Each named move below is a turn or a mirror, shown by a few rows before and after it. Which moves, in which order, take the first row of each later pair to the second? The first pair is answered.
Z_414:
[-17.1  -0.3  -5.3  11.7  10.3  -5.2  -7.2   2.5 -21.1  -7.4 -13.8 -13.1
  -3.8  -6.5   1.6   5.7 -15.8  21.2 -13.7  -1.3   8.7   0.3 -22.5   4.5
  15.0  -1.6] |-> [-13.6   0.4  -9.8  15.4  15.2 -10.9  -7.5   2.0 -25.5   0.6   0.5  -9.5
  -8.7 -14.3  -0.3  -3.6 -15.5  16.0  -6.0 -13.4  10.2   0.7 -19.1  -3.4
   9.1  -8.2]
[ 25.1  19.2   5.2 -18.9 -11.1   3.9 -13.4  -4.7  11.2  19.8  -2.2 -14.9
  26.0  13.4  19.3 -20.5   0.2  11.3   2.0  14.9  20.2   0.5  31.8  14.9
   5.5 -41.5] |-> [ 23.0  20.8   4.5 -15.3 -17.0   6.2 -10.5  -3.7  11.2  22.9   0.4 -15.2
  20.8  11.2  12.4 -31.8   4.2  15.0  11.1   6.9  23.7   2.7  29.3  12.5
   4.0 -50.8]
[ -2.2  24.3   2.5 -17.8  -5.0  14.9  -8.2  -0.9   3.2  11.9  -7.2  -5.5
  22.4  24.5  -8.0  -8.3  -0.1 -13.9  -8.3  14.0   3.7  -7.1  -6.1 -12.8
   5.7   1.3] |-> [  0.6  18.4  -5.4 -14.5   0.0   6.4  -6.4   1.2  -0.3  19.0  13.4  -0.3
  12.1  15.6 -14.7 -22.5   1.6 -18.3  12.3  -5.2   5.8  -3.3  -5.1 -21.2
   1.3 -12.3]
Z_478:
[ -3.7   9.7  24.5  19.8  18.0   4.3  11.6  -8.0 -13.9  25.9  13.3  30.6
  23.2 -28.1  -0.5 -17.4  10.3  10.1 -11.3  -3.9 -15.4 -17.2 -10.6 -17.2
   7.8   9.2] |-> [-15.5  33.2  15.4 -19.1 -12.8  13.0  16.3  -6.2  -1.4   7.5  -0.4  -6.7
  11.2  -3.4   3.4 -13.3  -6.3   7.0 -38.7   8.6 -13.5   2.1 -11.3 -15.9
   9.1  15.7]
[-25.6  19.6  18.0 -17.2 -22.3  -1.2  27.9  -2.5   9.2 -10.9  27.3  -4.2
 -12.8  -7.7   4.5  -5.9  -5.0  15.0   3.6  -7.6  -3.9  16.7   1.1 -17.6
   1.8  28.1] |-> [-12.6  11.9   8.7 -18.2  -4.8  -3.8  13.3  -9.4   5.7   1.8  48.7   8.8
 -12.4 -19.4  -5.1 -20.0  10.9   1.6  29.3 -24.7  -0.9   9.5   4.9 -16.9
  -4.3  -0.1]
[ 17.2  -8.3   4.3   9.3   1.1 -23.9 -10.4  10.4  -4.0  -5.3  25.1   8.4
   3.2  -3.4  -0.1   4.7   0.2  11.9  19.1  -6.6  12.4   8.7   4.1  23.5
  -0.1 -18.7] |-> [  1.7   1.3   6.8   5.7 -10.1 -26.0   0.4  13.9  -1.9 -15.8  11.7  -6.2
   2.0  13.4   6.5  20.7  -7.4  21.9  -3.3   6.8   8.3  14.0   2.9  23.6
   6.7   6.6]
[ -4.6   0.9  20.9  18.2  -4.0  -5.2  11.7  15.1  -9.2   5.7  15.8  15.9
   2.5 -13.3  -1.6   8.5   3.6  15.2   6.5   3.4   6.1   3.7  -5.2   3.3
  18.5  29.5] |-> [ -4.1  17.9   8.3 -26.6 -21.4  -0.8   8.2  13.3   4.6   5.3  17.1  -2.0
  -9.3  10.4   5.3  -9.0   1.8  -7.6  -5.3  -4.4  15.9  23.3  -4.3  -6.9
  11.9   8.6]
Z_58:
[ -1.0 -12.4 -18.1   3.4  -7.3 -20.6   8.7  14.5  -4.2  -9.2  31.0  15.4
 -34.4 -13.1  -2.3  -9.1  -1.3  13.7  19.7 -24.7   1.2   0.6  -9.0  -6.8
 -12.3 -20.1] |-> [ 15.5 -17.4 -18.9  -5.2  -6.4   5.8 -26.6  -3.8  17.0 -11.0 -32.6  -8.8
  -9.8  16.0   2.9  15.2  -6.0  -2.6   1.4  22.0  28.7  -3.3  -6.6  23.0
  -9.9 -13.4]
[ 10.1   9.3   8.6  -7.7   8.5   8.9   1.5 -19.7  -9.8  17.1  14.8  -1.1
  -4.7   4.8  -5.5 -19.2   3.4 -28.1   1.9 -11.3  -6.6   0.5  -3.3 -19.3
  -1.1 -30.5] |-> [  3.7   6.1   0.1 -27.5 -14.4  -7.0  -7.8  -6.2  -4.4 -11.4  11.4  -9.0
 -25.2  19.6  -1.2  -5.0 -12.3 -12.4   2.3 -15.4   5.0  18.7  -5.1  -3.8
 -12.5 -26.3]
[-32.3 -16.9  -6.4  25.0  12.0   8.8   3.1  23.2  -4.3 -20.6  -0.1  17.4
   0.6   4.3  -9.2  35.8   6.4  18.3   0.8 -31.9 -12.2  -7.4 -10.5  -4.4
   5.9  -4.6] |-> [-24.0 -16.8  -5.5  22.0  11.1  17.7 -10.3  15.9   0.9 -17.0 -28.1  11.5
   8.0  10.5  -3.6  38.4   2.2   8.3 -12.9 -11.2  -1.7 -14.6  -8.4   7.1
   4.3  -3.3]
[ 12.4  -1.0  -9.4  24.8  16.6  20.0   4.7  -6.3   4.4  25.5   9.1   6.3
  23.0  -1.7  -4.4   4.8  11.7  -5.1  -7.7  -2.9 -16.8 -17.3   3.5   4.9
  28.8 -11.1] |-> [ -7.3  -5.8 -24.2   0.0  -8.4 -11.4  15.3  26.1   4.4 -18.9  34.2   2.8
 -14.0   6.4  -1.7  10.9  -0.7  17.7   1.7 -25.7 -16.4  -0.9   8.3   1.2
  11.8  -9.9]

(2 to 3 moves a pair)
[  3.3 -10.2   6.4  25.6  15.0 -16.2  10.0   9.7 -12.9   0.6  22.4  12.9
   7.0 -14.1  -9.5   6.2   2.6  23.0  21.2 -12.0 -20.4  -2.1  -2.2   1.6
  -2.0   5.7] |-> [ -8.5  15.8  -6.3 -13.9 -11.1 -12.9  15.9  18.3  -5.0 -17.2  26.6  -9.2
  -9.3   6.1   3.0   5.3  -8.1   8.5   1.8 -21.2 -16.5  18.3   1.0 -11.1
  -8.0   9.7]	Z_478 Z_414
[ -7.4   0.9  11.5 -10.5  -5.9 -23.6  17.3   1.4 -10.8 -12.0  30.0   2.7
 -13.9   6.8 -12.7  -5.3  -0.9   2.9   7.9 -31.5  -8.3  10.5   0.2  -7.5
   6.0  -4.1] |-> [ 11.8 -12.9  18.1   9.5   5.7  -0.6  -7.4  -7.4  -2.9 -11.7 -31.6  -1.0
  14.7  16.6  -7.5  21.4  -4.1  11.2  -5.9  12.5   5.6 -10.8  -3.7  23.2
   5.7   5.6]	Z_58 Z_478 Z_478
[ 23.3 -27.0 -27.8 -12.4   2.2   2.1 -36.1  -1.5   7.6  -1.9  -1.3  -3.7
 -14.4   7.6  -2.2  -1.0   7.5 -23.4  26.3  -2.3  38.4   0.3  -6.4  20.4
 -14.3 -34.2] |-> [-14.4  14.3  21.7  20.2   1.6  17.7  25.5   9.6  -6.5  -2.1 -10.3   2.3
  10.6  -1.1  -1.1  19.5 -10.3  18.9 -26.0  29.5 -24.3 -10.9   5.2   0.8
  17.4  60.0]	Z_414 Z_58 Z_478
[ -9.9   4.2   2.0   1.7   7.9   5.7   9.0  -1.7   8.1   0.6  22.3  12.3
   4.6 -11.5 -10.6 -16.9  10.3  -9.4   6.8 -19.8 -37.7   8.1  -2.6 -18.3
  -0.8  -3.7] |-> [-12.1  -9.2 -13.8 -22.9 -11.3   0.0 -10.5  10.9  27.2 -27.1   5.0  -2.4
 -10.8  14.6  -4.4  -3.2  -4.5 -11.1   8.9 -13.1 -12.0  22.4  -3.9   1.1
 -14.3 -12.5]	Z_58 Z_414
[ -6.5  16.5  20.2  10.0   3.1  15.0  22.1 -18.1   3.5  14.3 -12.7  -1.2
  16.4  -4.3  -3.4   3.3   0.0   0.2 -18.7  13.5 -23.3   0.4  -1.4 -13.1
  18.6  16.1] |-> [  2.5   5.8  -9.5 -34.9 -12.8   0.0  -6.5  -5.8  22.7 -12.4 -11.1 -22.3
  -8.2  19.9   2.4   3.1  -2.6 -15.6  -8.9   2.6  11.5  21.1  -6.6   4.5
   1.0 -18.7]	Z_58 Z_478 Z_58
[ 20.7 -18.9  -7.2   4.4   8.8  23.8  -2.2  -7.8  36.1   1.0 -20.8 -15.1
   6.9  40.0   0.9  19.1  -3.4  -8.0 -16.5  49.5  -8.5 -29.2 -13.4  11.0
  18.9   9.7] |-> [ 29.7 -32.1  -4.7  20.3  25.6  19.8  -5.9  -5.6  26.5  16.8 -12.5   2.2
  11.8  21.8  -2.5   9.2  -0.7 -12.2   4.0  43.2  -9.3 -38.4 -11.9  16.0
  14.1   3.4]	Z_478 Z_478
[ -5.9 -19.0 -26.7 -39.4 -17.6 -27.3   0.1  11.7   8.6 -16.8  19.0   4.0
 -39.3   0.7   5.5   8.2  -0.9  -7.2  12.5 -28.7  11.6   8.7  -2.2   2.4
  -8.6 -23.4] |-> [ -9.4  13.3   9.7  -8.4   6.5  25.8  15.4 -28.4   5.7  28.4 -25.1   2.7
  15.0   0.2  -0.2   7.2   7.7 -24.1 -37.7  18.0 -13.8 -19.0   0.5 -10.2
  19.5  19.5]	Z_414 Z_58 Z_478
[ -1.8  -1.5 -15.7 -39.0 -33.9  -5.8 -23.4   2.2  -6.2  10.8  -4.0  -9.4
  -2.3  20.5  19.2   8.1   0.4 -10.4 -17.3  13.3  -8.6  38.4  -2.9   9.9
  -5.2   4.0] |-> [ 11.5 -27.0 -17.5 -10.1 -13.1 -24.6 -29.8   5.3 -21.5  20.0  12.3  18.4
  -3.9  -7.6  14.3   4.3   4.5  -2.6  18.6  -2.3  -3.7  28.3  -5.9  19.4
 -18.5 -18.1]	Z_478 Z_58
[ -4.2  19.0  -7.3  -0.9 -28.3 -21.4   9.0  -2.0  -6.0  -5.3  24.8  -1.1
 -10.4   6.1  -2.1 -15.2 -14.3   6.1  35.8 -11.1  -2.8  19.5  21.2 -16.7
  -0.9  -2.6] |-> [ 16.7   0.0 -15.6   2.4 -11.9 -12.2 -24.9 -16.0   3.3  -4.5 -11.8  -4.8
   2.4  15.7  -3.3  -1.3 -11.3  -7.8  36.6  10.7  18.1  17.9  18.8  13.7
 -10.0 -15.1]	Z_478 Z_58 Z_478
[-18.1  17.6  14.2   6.9  -6.6  43.4   9.5  -4.5   0.3  25.0 -13.6 -12.5
  12.7   8.8   8.8  17.3   2.2  -8.3 -28.2  39.6 -21.4  12.6 -15.1  19.3
  -2.0  18.4] |-> [-22.8  10.7  15.6  19.9   3.0  21.1  28.5   4.2 -20.2  31.5  39.8  11.1
  -1.2 -20.0  -1.4  -7.6  15.5   0.7   6.4  -3.0 -35.2  17.0 -16.7  -7.4
  -7.7   3.0]	Z_58 Z_478 Z_478
[-18.9  -8.5  -9.2 -44.7 -25.3  -3.3 -21.3  15.1  13.3 -37.7 -21.0 -25.9
 -22.9   5.1  14.3  19.7 -23.5   4.0 -18.4   4.1   7.5  17.5  -6.6  15.6
 -24.2   6.0] |-> [ -5.9 -29.8  17.2  30.3  30.1   5.9 -16.8  -2.0 -18.1  -3.8 -22.9  18.0
  16.8 -41.0  -3.8  22.8   1.1  14.9  -0.2  24.1 -11.3 -22.9  -4.8  20.1
  -9.1  18.5]	Z_478 Z_478 Z_58
[  4.6 -11.5  -6.3  -4.2  -4.8  15.1 -11.7   8.1   9.2  -5.7   2.3   0.1
  -2.5  12.4   6.2  18.9 -22.9  10.4  -2.4  24.1   6.1 -16.5   8.9  29.0
  -7.4   3.5] |-> [  9.4 -10.4  -8.3   0.9   9.6   4.9  -4.7   6.0   3.1  15.0  30.3  15.7
  -7.1  -6.2  -1.6  -4.3  -9.6   2.6  24.0  -0.5  -1.4 -18.6   4.0   8.9
 -13.5 -17.4]	Z_414 Z_58 Z_58
[ -5.6 -11.7  -1.5  -6.5 -18.0  -4.7  -5.1   9.0   7.8 -21.7 -17.7   3.0
  -3.8  10.6   8.3  25.0 -13.2  16.8 -13.4   8.1  13.1  -0.2  -5.0  23.2
  -3.2  19.3] |-> [ 13.8 -12.0  -5.5  -3.3  -2.4  -0.7 -20.8 -19.7   1.3  23.0   4.2  15.8
   3.3  -2.5  -1.1 -12.9   9.7 -24.5  13.3  -7.8  11.7  -5.0  -7.7   0.6
  -7.0 -25.4]	Z_478 Z_58
